One vector is turned by the same rotation once a tick. Each row is the vector after some number of ticks, and that number follows the row.
The counts run from 0 to 304.
[106 107  72 137 150 116  70  87 146 134 122 134 146 146 184 157 147 114
 100 119 164 112  97 104 126 121 182 140 117 127 131 173  67 142 101 124
 115 119 128  88 116 138 165 116 133  94  90  82 157 133 117 126 126 133
 110 143 147 130] => 240
[109  98  66 145 149 124  83  80 159 113 115 133 148 143 179 153 140 104
  92 117 165 113 102  89 112 134 175 138 117 127 118 153  67 142 113 120
 133 116 148  87 121 138 157  92 120  86 118  81 160 144 113 120 134 147
 125 136 146 130] => 253
[ 92  84  96 155 145 131 115  89 132 114 107 153 169 161 181 146 141  98
 114 124 124 105 101  95 125 128 163 147 121 130  93 179  68 111 131 136
 134 116 123 110 110 159 160 107 117 108 131  92 176 171  94 135 139 144
 131 144 140 100] => 156
[113  79  85 145 138 140 111  93 163  97 107 143 154 144 166 161 120 105
  97 118 136 105 117  83 112 151 167 146 125 140  96 162  60 123 136 129
 127 117 140  93 109 138 157  92 141  86 140  86 160 154 106 128 137 139
 134 145 150 108] => 265
[113  88  89 150 133 130  96  95 140 129 108 146 159 133 179 181 146 135
 100 123 128  93 110  93 127 135 190 130 108 152 112 185  75 145 114 132
 113 126 118 102  94 140 166 111 157  91 107 109 150 128 114 152 121 104
 118 149 147 125] => 6
[106  91  88 130 153 112  86 107 159 119 111 124 144 140 192 145 134  84
  85 124 148 103  95 104 133 139 189 161 112 148 126 164  74 113 140 107
 120 126 108 113 108 121 156 124 147  77 103  92 163 142 114 134 122 140
 137 135 159 132] => 74
[ 96 102  86 139 154 118  97  76 139 121 110 147 164 167 189 127 153  92
  99 135 151  99  95  95 129 121 177 145 112 111 118 158  75 140 125 128
 133 126 123 110 121 155 146 102 104 100 124  82 162 171  83 137 136 149
 129 129 135 133] => 142
[119  91  90 119 126 144 122  74 138 116 120 161 150 136 177 167 125 101
 100 134 126  96 119  89 126 138 178 154 128 142 107 147  38 152 131 137
 108 125 121  94 110 153 156 107 140  93 129  93 138 148  94 139 141 125
 149 137 141 116] => 102
[102  98  78 140 144 119 106  79 147 112  94 136 164 133 194 157 140  89
  81 127 144  94 108 102 110 145 183 128  94 150 114 146  78 143 129  96
 128 126 113 115 114 138 148  99 114  87  94  99 149 143 106 146 117 134
 130 111 137 142] => 194
[ 89  88 103 152 141 134 108  83 130 120 111 153 179 148 183 165 136 101
 121 119 123 114 104 114 116 131 159 139 121 135 100 187  65 107 120 124
 113 102 106 103 117 157 164 124 131 109  98  83 170 155 105 135 128 138
 121 140 135  97] => 52
[102  93  88 161 136 131 109  92 125 133 132 143 178 134 186 186 151 116
 109 106 124 102 101  89 110 141 186 128 122 142 101 176  78 140 115 140
 116 110 120  97 107 156 169 112 147 106 105  98 161 156 107 129 137 126
 125 147 143 110] => 167
[110 101  83 128 145 114 101  87 131 131 118 141 151 136 201 153 149  85
  75 133 147  92  95  95 128 142 199 151 110 149 122 141  77 153 135 111
 121 143 107 117 110 141 152 113 133  86 105 108 152 149 102 138 124 127
 143 121 139 149] => 189
[111  92  90 129 143 128  72  98 158 128 114 142 145 148 174 154 132 112
  98 128 155 112  98 100 137 139 179 155 122 134 132 177  65 129 120 119
 101 124 108  96 111 127 162 126 166  84  99  79 155 134 114 136 122 131
 113 150 153 128] => 235
[108  99  87 146 133 121 101  89 129 135 116 147 168 136 189 182 156 132
 102 121 127  91 109  96 124 131 199 126 100 144 117 175  78 156 110 136
 112 126 109 101 100 149 164 110 144 100  99 106 144 136 107 151 129 108
 123 141 145 127] => 7
[ 96  84  91 136 133 140 118  67 131 108  93 163 174 146 181 163 126  94
 114 137 121 109 119 116 125 126 158 135 111 142 102 170  47 121 123 112
 117 112 111 105 109 160 156 106 107 106 107  91 155 146 102 150 122 132
 131 125 132 105] => 212
[114  92  99 117 126 139 130  80 147 113 112 158 169 141 178 163 121  96
 100 131 116  93 123  94 115 138 180 153 113 138 110 148  47 144 139 130
 104 117 107 100 113 153 150 106 140  96 125  83 136 153  89 148 144 128
 151 131 142 115] => 103
[109  88  99 134 138 140  94  94 129 137 132 151 153 143 180 168 136  98
 105 121 137 113  91  94 131 141 175 160 145 144 109 173  58 127 127 130
 102 125 106  98 115 146 171 137 170  99 112  94 169 149 110 123 129 132
 128 154 148 115] => 58
[108  91  71 138 151 111  96  87 142 108 105 133 132 140 193 143 137  85
  90 126 146 106 109 110 139 118 177 156 109 146 114 163  60 116 130 110
 142 123 134 106 109 137 157 105 100  86 113 106 172 139 111 127 122 137
 141 130 152 117] => 83
[107  86  79 150 142 147  94  79 156 115 109 151 161 155 168 156 134 111
  96 126 155 109  98  74 108 153 165 133 131 126 103 154  76 144 125 125
 130 128 138  94 118 149 161  90 138  92 136  83 164 166 101 126 131 144
 122 140 136 129] => 149
[110 104  98 131 139 106 109  96 130 137 118 144 163 146 200 154 154 109
  94 132 122  81 105  98 143 123 207 154 101 144 123 170  78 147 130 139
 113 130  98 119  99 148 154 119 141  95 108 103 145 145  88 154 136 114
 141 140 151 127] => 289
[101 102  75 139 142 119 111  64 125 117 102 148 160 138 199 155 145  88
  90 134 143  98 109 107 120 126 178 134 104 144 111 146  66 145 124 107
 132 128 119 111 116 157 152 100  92  99 103 103 154 149 101 141 119 134
 137 111 129 134] => 198
[103  91  76 148 150 125  78  76 136 126  90 148 146 152 184 148 151 113
  93 144 158 103  97 104 144 125 179 129 109 143 115 175  76 144 111 110
 135 139 129 110 103 142 159 104 116  91 107 110 163 138 112 149 108 121
 110 136 135 139] => 23
[105  87  86 140 151 132  86  83 148 119 104 153 147 167 174 128 141  99
  96 140 157 108  94  87 142 131 167 151 132 124 110 162  67 132 132 126
 137 138 136 107 114 146 156  99 124  92 144  92 172 166  94 133 129 145
 128 145 143 131] => 144
[103  93  93 125 128 144 122  63 118 126 119 169 167 146 183 165 133  95
 111 138 125 108 111 106 130 127 165 148 129 135 109 157  42 145 121 129
 105 119 105 101 117 170 160 120 124 109 108  93 150 153  94 143 129 127
 139 130 129 113] => 215
[113 101  91 133 138 112 102  91 123 140 124 145 149 141 194 165 159 117
  98 130 128  87 103  94 144 120 205 151 110 142 120 173  70 155 122 146
 117 135 114 105  96 152 160 121 146  96 113 109 146 140  96 145 133 111
 136 150 148 127] => 288
[108  83  92 151 135 125 104 103 149 113 103 138 161 137 176 175 137 127
 107 117 120  91 119  99 127 135 187 134 101 150 107 192  72 125 124 134
 121 113 118  98  93 136 162 105 152  89 113 101 154 133 109 149 127 110
 124 153 155 108] => 282
[111  94  83 136 148 136  93  76 146 125 115 153 151 163 173 136 142  97
  94 136 157 108  91  76 129 138 174 150 135 121 110 145  70 151 128 130
 128 137 133 101 121 152 156 101 129  94 141  88 164 171  90 126 136 149
 130 137 136 137] => 145
[111  81  81 127 131 155 108  69 140 109  98 164 146 140 171 160 120  90
  85 142 147 106 109  90 126 152 165 145 131 150 105 144  52 146 134 104
 118 138 123 103 114 148 159 101 131  88 128 102 155 149 106 135 115 129
 135 129 131 134] => 205
[102 112  77 134 151 105  80  85 141 134 125 133 157 149 195 149 152 104
 102 118 156 110  96 108 129 116 189 142 106 121 135 168  70 142 106 126
 116 115 118  97 120 140 156 117 119  98  85  77 154 138 106 129 133 140
 118 134 145 131] => 241
[ 99  94  86 135 131 141 121  62 131 115 105 162 179 141 179 170 128  98
 109 131 129 107 117 107 111 134 163 129 114 138 102 153  50 142 120 115
 113 110 114  97 119 166 158 102 109 108  98  88 147 148 101 146 126 131
 129 121 128 115] => 211
[114  90  71 138 145 130  87  88 144 115 103 140 142 132 185 159 138  95
  74 134 154 101 101  90 126 152 184 139 117 158 114 148  74 144 129  99
 128 142 124 107 106 129 159 102 137  78 112 112 157 137 118 138 108 125
 129 127 143 148] => 192
